Rotation paths and how fast each direction turns (degrees a step)
Each turn is a multiple of 5 degrees from 10 to 175, or 0.
Each row of a path follows its step; steps can be skipped.
Path 1:
step 0: 1.76 -0.53 -1.14 -2.39 0.83 -0.83 -0.61 0.38 1.50 -0.74 -0.39 1.54 1.01
 0.07 0.20 1.57 1.46 -1.49 -1.48 3.02 -0.17 -1.11 2.68 0.46 -0.60 0.05
 -0.70 -0.09 1.03 -1.52 0.19 0.61 -3.01 -2.45 2.88 1.95 -0.75 -0.58
 -0.98 -1.33 -2.50
step 3: 0.69 1.84 -3.18 2.11 -0.43 2.56 0.10 -0.51 1.29 1.19 1.15 -0.27 0.66
 -0.36 0.72 1.57 1.22 -2.70 -2.21 -0.77 -0.76 -0.27 -0.04 0.19 -0.48
 -3.58 -1.77 2.26 1.99 -0.02 1.40 0.24 1.34 0.30 -1.32 -0.27 1.14 -0.69
 -0.39 -1.32 2.10
step 4: 1.07 1.88 -0.69 1.58 -0.97 1.25 0.83 -2.18 0.87 0.46 1.03 -1.00 -0.71
 -1.04 -0.12 -0.15 -3.05 0.61 -0.38 -0.86 0.45 -2.57 0.78 -0.87 0.73
 -3.21 -0.13 0.77 1.77 -1.38 0.78 1.61 1.01 2.37 -3.09 -0.30 1.12 -1.07
 1.26 2.47 1.77
step 5: 2.87 1.12 -1.64 0.99 2.86 0.82 1.56 -0.94 1.78 1.44 -0.41 -0.14 1.71
 -0.33 1.26 -2.52 -2.12 0.28 1.90 0.01 0.13 -1.66 1.07 -0.26 0.73 -0.92
 -1.47 -1.09 0.73 -1.43 0.40 3.48 -0.18 1.52 1.22 0.36 -1.62 -0.88 1.01
 1.89 0.24
step 10: 2.26 2.69 -0.82 0.08 -0.08 -0.50 0.68 -1.42 -0.02 1.79 -0.30 1.49 -2.27
 -1.89 -1.81 0.69 -0.80 -1.15 -2.78 0.49 0.59 0.68 1.87 0.28 -1.72 0.17
 0.65 -1.36 2.74 -1.97 0.48 -0.56 1.29 -1.12 -1.90 0.27 0.66 -1.69 2.09
 0.48 2.02
step 12: 0.97 -0.09 -1.02 2.48 -0.12 0.63 1.94 -2.14 1.02 -1.03 -0.37 -0.09 0.06
 1.36 -0.64 -0.66 -1.26 0.25 -1.33 -1.65 -1.04 -3.85 0.04 -0.20 3.59
 -2.08 0.77 0.66 0.29 -0.12 -0.42 -1.14 1.56 0.07 1.27 1.32 0.18 -3.48
 1.72 0.86 0.26
step 18: 1.87 0.19 -0.57 -1.67 0.20 0.39 2.08 -0.42 -0.11 -2.16 -0.86 2.03 -2.13
 -0.42 1.64 -0.28 -0.98 -0.54 -2.04 -0.61 0.05 -0.08 2.01 -0.49 1.70
 -2.23 2.26 -0.45 1.16 -2.29 -2.14 0.28 0.81 -2.44 -0.58 1.37 1.46 -1.59
 2.46 -1.48 0.57
step 19: 1.65 -1.39 -2.26 -0.48 2.19 0.10 0.81 -1.39 0.43 0.51 -0.95 0.68 1.43
 0.60 0.93 0.37 0.82 -2.39 -2.70 1.62 -0.89 1.09 2.79 -1.24 2.24 -2.47
 0.31 2.12 1.70 -1.06 -0.49 0.32 0.33 1.00 0.26 0.39 -1.56 -1.10 2.82
 -2.02 0.24
step 22: 0.61 1.68 0.05 2.59 0.32 -0.46 -0.60 0.67 1.47 1.85 -0.77 -2.16 0.54
 -0.26 1.70 -0.78 0.43 -0.82 1.22 0.26 0.31 -2.54 -0.76 1.93 -1.88 -2.18
 -1.77 1.50 1.46 1.65 3.52 2.01 -1.37 0.77 1.84 -0.44 -0.65 -0.62 -0.12
 -0.19 1.43
step 23: 1.40 1.03 0.88 0.78 -1.88 0.21 -0.40 2.40 2.78 -1.21 0.40 -0.61 -0.92
 -2.12 0.98 1.07 -0.88 0.46 1.33 -2.23 -0.08 -3.73 -0.09 0.32 -1.45
 -1.89 -0.60 -1.92 1.46 -0.60 1.73 1.92 -0.85 0.04 0.50 -0.26 2.12 -2.02
 -2.04 0.77 0.61
Directions:
-0.41 -0.37 -0.16 0.22 0.20 -0.36 -0.23 0.00 -1.02 0.01 0.00 0.40 0.03
 0.39 -0.69 -0.39 -0.05 0.14 -0.10 -0.34 -0.22 -0.14 0.31 -0.01 -0.16
 0.32 0.31 -0.22 -0.26 -0.48 0.96 -1.11 1.10 -0.55 0.68 0.44 -0.05 -0.34
 -0.18 0.35 -0.05 : 20
-0.43 0.12 0.28 0.45 0.53 0.73 0.30 0.88 0.28 -0.23 -0.12 -1.02 0.49
 -0.31 -0.63 -0.07 0.14 0.27 0.25 0.66 -0.23 -0.59 0.80 -0.73 -0.15 0.38
 0.19 -0.02 -0.11 -0.48 -0.15 0.01 0.16 -0.45 -0.49 0.04 0.56 -0.12 0.26
 -0.57 -0.42 : 155
0.48 -0.24 -0.25 0.43 -0.14 0.23 -0.97 0.26 -0.11 0.03 0.56 -0.17 0.42
 0.25 0.54 -0.74 -0.23 0.21 0.96 -0.23 0.22 0.03 -0.02 0.10 -0.20 0.26
 -0.77 0.43 0.05 0.21 -0.15 -0.18 0.04 0.49 -0.55 0.33 0.69 -1.26 -0.17
 0.40 -0.01 : 40
0.03 0.38 0.13 -0.73 0.34 -0.07 -0.25 0.29 0.23 0.35 -0.13 -0.54 -0.11
 0.29 -0.04 0.32 -0.35 -0.25 -0.02 -0.22 -0.13 -0.28 -0.94 0.18 -1.06
 0.16 -0.08 0.30 0.34 0.63 0.88 -0.28 0.37 -0.79 -0.98 -0.36 -0.01 0.09
 -0.45 -0.46 0.53 : 55
0.39 0.52 0.19 0.19 -1.01 0.52 0.14 -0.23 -0.08 0.60 -0.06 -0.48 -0.76
 0.06 -0.45 0.21 0.17 -0.91 0.46 0.70 -0.32 -0.17 0.39 -0.15 0.69 -0.10
 0.08 0.56 -0.16 0.48 -0.04 -0.17 0.61 0.06 0.18 0.15 -0.74 -0.67 -0.43
 -0.13 0.41 : 40
